Each path below is one point turned by a fixed rotation once a step. After each direction that follows a path, write how fast that rotation turns it, in deg/step (0 if it stays still).
Each turn is a multiple of 5 degrees from 10 to 175, or 0.
Each row of a path follows its step; steps can be skipped.
Rotation 1:
step 0: -17, 4, -12, 14, -7, -1, -14, -2, 24, -3, -13, -8, 8, -13, 13, 12, -21, -21, -4, -11, -14, 13, 18, -3, 10, -15, -10, 1, 0, 0, -21, -18, -7, 2, -11, -3, -8, 5, 12, 5, -3, -16, 9, -13, 12, 18, -13, 18, 8, 12, 9, -11, -13, 15, 5, -10
step 1: -10, 4, -12, 17, -9, 2, 0, 7, 25, 1, 24, 0, -14, -10, 3, -10, 10, 14, 0, 20, 4, -1, 5, 10, 11, -4, -5, -12, 0, 12, -18, 0, -12, -15, 2, -7, -13, -10, 10, 25, 6, -26, -11, -6, 3, -13, 10, 11, -9, 0, 11, 10, -15, -26, -18, 6
step 4: -16, 23, -13, -9, -8, -6, -1, 13, 17, 1, 15, -16, -16, -15, -10, 21, 5, -3, 10, -1, 4, 11, 3, 3, 4, -8, -10, -3, -12, -20, -24, -9, -17, 1, 10, 14, -26, -25, -4, 8, 0, -4, -9, -12, 29, -4, 2, 8, -7, 3, 7, 8, -4, -11, -2, 3
step 5: -27, 3, -7, 34, -12, -4, -4, -7, 11, -6, 3, 9, -2, -27, 5, 1, -24, -14, -8, -14, -19, 21, -13, 6, 4, -5, 2, -8, 14, 12, -7, 18, -10, -24, -7, -3, -11, 0, 11, 5, 6, -15, -7, 7, 8, 4, 0, 17, 0, 2, 3, -11, 3, 6, 2, -18
step 6: -6, 7, -13, 1, 19, -1, -5, 15, 14, 2, -5, -12, -12, -17, 9, 13, -1, 5, 21, 21, -6, 9, 8, -2, 7, 0, -7, -12, 6, -3, -27, -9, -19, 5, 10, 1, -5, -6, 16, 5, -12, -33, 0, -13, -11, -23, 1, -2, -1, 13, -8, 17, 0, -16, -17, -13
step 8: -10, -13, -4, 0, -9, -4, -17, 22, 6, -7, 0, 3, 7, -8, -4, 4, -4, 2, 4, -7, -20, 13, -3, -13, 10, -15, -12, -8, 8, 11, -34, 3, -18, 8, -8, 7, -22, 6, 17, -6, -10, -22, 0, -10, 7, -4, -9, 14, 2, -11, 8, -4, -7, 12, -10, -35
step 10: -28, -6, 15, 16, -4, -3, -13, 10, -10, -5, 1, 9, -23, -32, 4, 5, -12, 3, 3, 0, -29, -1, -6, -10, -8, -3, 2, -2, 6, 12, -21, 16, -24, -14, 8, 17, -9, -22, -9, -13, -12, -6, -15, 11, 1, -2, -1, -2, -1, 0, -3, -4, -11, -1, -8, -8
step 12: -14, 11, -2, -4, -4, -5, -13, 12, 4, -12, 17, -17, -9, -17, 8, 18, -3, -10, -2, 7, -10, 3, -1, 1, 10, -3, -6, -27, -6, -6, -16, 16, -14, -11, -7, 21, -3, -8, -27, 13, -12, -13, -16, -13, 13, -2, 11, 3, -2, -3, 33, -2, -14, 6, -1, 13
step 13: -8, -15, 5, 16, -2, -5, -13, 19, 21, -2, -1, 1, 3, -21, 3, -2, -24, -5, -10, -3, -28, -1, -22, -10, 20, -9, 17, 0, 4, -8, -2, -5, -11, -3, 9, -3, -28, -8, 12, -3, 4, -11, -20, -5, 9, 8, -9, 15, -13, 6, -10, 1, -10, -6, -4, -23
step 14: 4, 1, -4, 7, 13, -1, -3, -12, 23, -4, 14, -11, 2, -16, 21, 8, -16, 12, 14, 11, -10, 2, 8, 0, 9, -13, -16, -25, 14, 15, -20, -17, -19, -20, 1, 1, -5, 0, -10, 0, -9, -21, -10, 0, -20, -18, 11, -12, 11, 5, 2, 0, -9, 13, -8, 7
Directions:
-5, 0, 3, -2, -7, 5, -5, -6, -6, -4, 4, 1, 1, -3, -5, -7, -7, -1, -1, -5, -5, 1, 0, -1, -2, 5, 1, 0, -3, -4, 4, 2, 0, 4, 2, 1, 1, -3, 1, 0, 2, 1, -1, -5, 1, -3, 2, 1, 1, 5, -6, -3, -5, 6, -6, -4
135
-2, -6, -5, -3, 1, -8, -1, 1, -8, -1, -1, 1, 2, -3, 3, 3, -4, 5, 1, 1, 1, 4, -3, -2, -3, 4, 2, -4, -4, 2, 1, 0, 4, 7, -5, 2, 1, 4, 5, 1, -4, 6, 2, -1, -2, -1, 8, 2, -3, 2, 5, 2, -3, -6, -3, 4
80
0, -1, 1, 0, 0, -1, 2, -4, -3, 2, -7, 0, -6, -5, 3, -5, -7, 6, 3, -3, -3, -2, 0, 2, 6, -6, 2, -3, 4, 1, 2, 3, 1, -4, 3, -8, 2, -2, 1, 0, 2, -2, 0, 5, -4, -5, 0, -6, -5, 3, -3, 3, 2, -7, -3, 2
90
6, -5, -4, -5, 2, -1, 0, -2, 2, -7, -4, -6, 3, 1, 4, 1, -3, 0, 3, 1, -1, 4, 2, -3, -1, -1, -1, 1, 4, 3, -4, 2, -1, -1, 5, -3, 6, 2, 6, 3, 6, 1, 2, 3, -2, -4, -2, 7, 4, 4, 4, -1, 3, 10, -2, -1
130
-1, 1, -8, -1, 3, 4, 5, 2, -2, -2, 4, 1, -1, 3, -7, -2, 1, 9, 3, 2, 3, -1, -2, 4, 1, -8, 4, 0, -1, 0, 0, -8, 3, -1, -4, 1, 3, 0, 2, 0, -2, -4, -7, -5, -6, 1, 0, 4, 1, 2, -2, 2, 2, 4, -5, -2
140
1, 4, -7, -4, -3, 6, 1, 1, 3, 4, -2, 4, -2, -4, 1, -1, 3, 3, -8, -3, -5, -2, -3, 2, -6, 0, 3, -5, -5, 3, -1, 3, -3, 0, 2, -1, 7, 4, 2, -6, -1, -5, 1, 5, 0, -1, 3, -1, 0, 0, 5, 3, -7, 5, 7, 0
155
Rotation 2:
step 0: 2, -4, -5, -17, -10, 2, -12, -2, -11, -37, 18, -13, -19, -21, -3, 5, 5, -3, -7, -22, 6, -6, 3, 5, -24, 2, -8, -6, 26, -4, -5, 0, -7, -8, -25, -1, -7, 11, -5, -2, 14, 6, -32, 18, 17, -4, -20, -4, -5, 12, 5, 26, 3, -10, -21, -6
step 2: -2, -9, -5, -21, -2, -7, 5, -4, -7, -32, -11, -3, 13, -9, 31, -4, 15, 16, -10, -9, -5, 1, 18, -7, -11, -9, 4, 7, 22, -24, 25, -7, -9, 21, 4, 18, -16, -1, -1, 10, 9, -2, -11, -10, -8, -2, -14, -23, -14, -12, 3, 10, 12, 1, -24, 19
step 4: 5, -7, 24, -21, 16, 5, -4, -19, 6, -23, -10, 8, -9, -13, 2, -16, 9, 19, -23, 15, -2, -9, -8, 14, -17, 3, 14, 10, -3, -6, 0, 19, -12, -5, -9, -5, -19, -12, -18, 21, 13, 7, -12, 5, 3, -18, -18, -14, 7, -6, -4, -38, 3, -8, -19, 8
step 5: -29, -20, -13, 6, -9, 9, 4, -2, -22, -13, -17, -6, -2, 17, 14, 9, 10, 3, 5, 8, 5, 6, 14, 21, -19, 3, 17, -4, 17, -20, 7, 22, -7, -5, -6, -5, 2, 10, -5, -9, 3, -8, -10, 1, 5, 0, 9, -14, -2, -28, 19, 1, 44, -24, -3, -8
step 6: 23, -15, 10, 10, -28, 7, 7, -8, 2, -27, 8, -19, -26, -8, -4, -15, 8, -1, -7, 20, 23, -8, -7, 12, -5, 3, 12, 17, -7, -9, -4, 6, -1, 22, -8, 14, 3, 7, 8, -8, 15, 4, -21, 1, 10, 10, -34, -2, -13, -12, 22, -6, -4, 0, -11, 8
step 7: -3, -18, 11, 1, -4, 13, -5, -14, -13, -17, 15, -5, -9, 0, -8, -3, 21, 15, -22, 12, 5, 4, -4, 12, -12, -2, -15, -8, 27, -14, 4, -3, -29, -4, -17, -21, -11, 6, -8, 18, -6, -6, 7, 5, -12, -26, -22, 1, 4, 7, -1, 19, 16, -27, 0, -16
step 9: 2, -13, 9, 1, -3, -16, 6, -5, 5, -24, -12, -4, -10, 6, 25, -1, 13, 11, -15, 10, 20, -14, 22, 5, 9, -6, -13, 7, 10, -27, 23, -15, -1, -6, 4, 15, -5, 16, 9, -15, 11, -8, 3, -2, 3, -1, -35, 0, 5, 25, 9, -12, 18, -27, -3, 0
step 11: -35, 16, 7, 9, -5, 4, 0, -3, 6, -20, -1, -5, -8, 3, 0, -5, -11, 28, -1, 0, -9, 2, -7, 22, -7, -5, 25, -12, -6, -20, 8, 1, -9, -9, 5, -2, -18, 11, -19, 9, 17, -15, -11, -8, 19, -17, -29, 1, -1, 13, 21, -20, 18, -11, 1, 20
step 13: 0, -1, 5, 15, -9, 18, -4, -5, 10, -6, 8, -25, -6, -12, 1, 7, -8, -11, 5, 8, 15, -4, 21, 16, -14, 5, 14, 0, 1, -8, 2, 24, -13, 12, -12, 2, -2, 23, 7, 9, 29, -17, -23, 14, -17, -28, -26, 1, 2, -10, 5, 10, 26, -13, -15, -6
step 14: 2, -5, 11, -4, -5, 11, -10, -3, -22, -33, 3, -12, -11, 4, -8, -25, 5, 7, -39, 30, 6, -8, -4, 5, 10, -24, 5, -4, 4, -8, 6, -11, -20, -12, -25, 4, -4, 3, -24, 18, 11, -5, -13, -12, 3, 5, -10, -4, -9, -25, 11, -1, 3, 1, 8, 7
Directions:
2, -1, 2, -5, -8, -2, 7, 0, 1, 0, 2, 1, 4, 0, 0, 5, 1, 1, -5, -3, -3, -1, 2, -1, 2, -4, -1, -4, -1, 0, 1, -1, -8, -1, 0, 4, 3, -5, -1, -1, 1, 2, -1, 3, 1, 6, 1, 3, 6, 12, 6, 6, -2, 1, -2, -4
45
7, 1, 2, 5, 0, 5, 5, -6, 0, 3, 7, 2, -1, 0, -2, -1, 2, 0, -5, -11, -5, 4, 4, 2, 0, 7, -5, -2, -2, -2, 1, 2, 3, -4, 0, 2, -5, 2, -4, 0, -4, 0, -2, -2, 3, -3, 1, -1, 5, 0, -4, -3, 4, 2, 0, 3
85
0, 1, 9, -5, 1, 2, -4, -3, 1, 1, 2, 6, -3, -9, -2, -3, -5, -3, -1, 1, 2, 7, 4, -3, -1, 0, -1, -4, 5, -4, -7, 0, -4, 4, 5, -5, 4, 1, 0, -3, 3, 1, 1, 4, -3, 1, -2, 6, 3, -2, -1, -3, 2, 3, 3, -4
115
1, 1, 6, -1, 9, 1, 2, 3, -9, -1, 0, 0, 2, 2, 2, -3, 1, -5, 1, -2, -3, -1, 0, 0, -3, -6, 2, -6, 0, -2, -5, 0, 3, 5, -5, 6, 6, 1, 0, 5, 1, -3, -5, 3, -1, 2, 5, -2, 1, 1, -3, 1, 0, 1, -8, 4
25
-1, -5, 0, 2, 5, -4, 1, 1, 3, 1, -7, 1, 1, -1, -3, -1, -4, 4, -1, -5, -4, -2, 7, 0, -7, -1, 8, 0, -4, 4, 0, 4, -1, 0, 7, 3, -3, -4, -2, 4, 2, -2, 3, 4, -3, 1, -3, -2, -1, 2, 2, -2, 5, 5, 5, 4
45
-2, 3, 1, 4, 0, -3, 1, 2, 0, -3, 2, 6, 9, 1, 2, -2, 0, 3, -5, -1, 2, 1, -7, -10, -1, 4, 6, -8, -2, 0, 2, 5, -5, -2, -8, -4, -4, -1, -2, 1, 3, -1, -1, 2, 1, 1, 0, 1, 1, -3, -4, -2, -2, -4, 5, -1
110
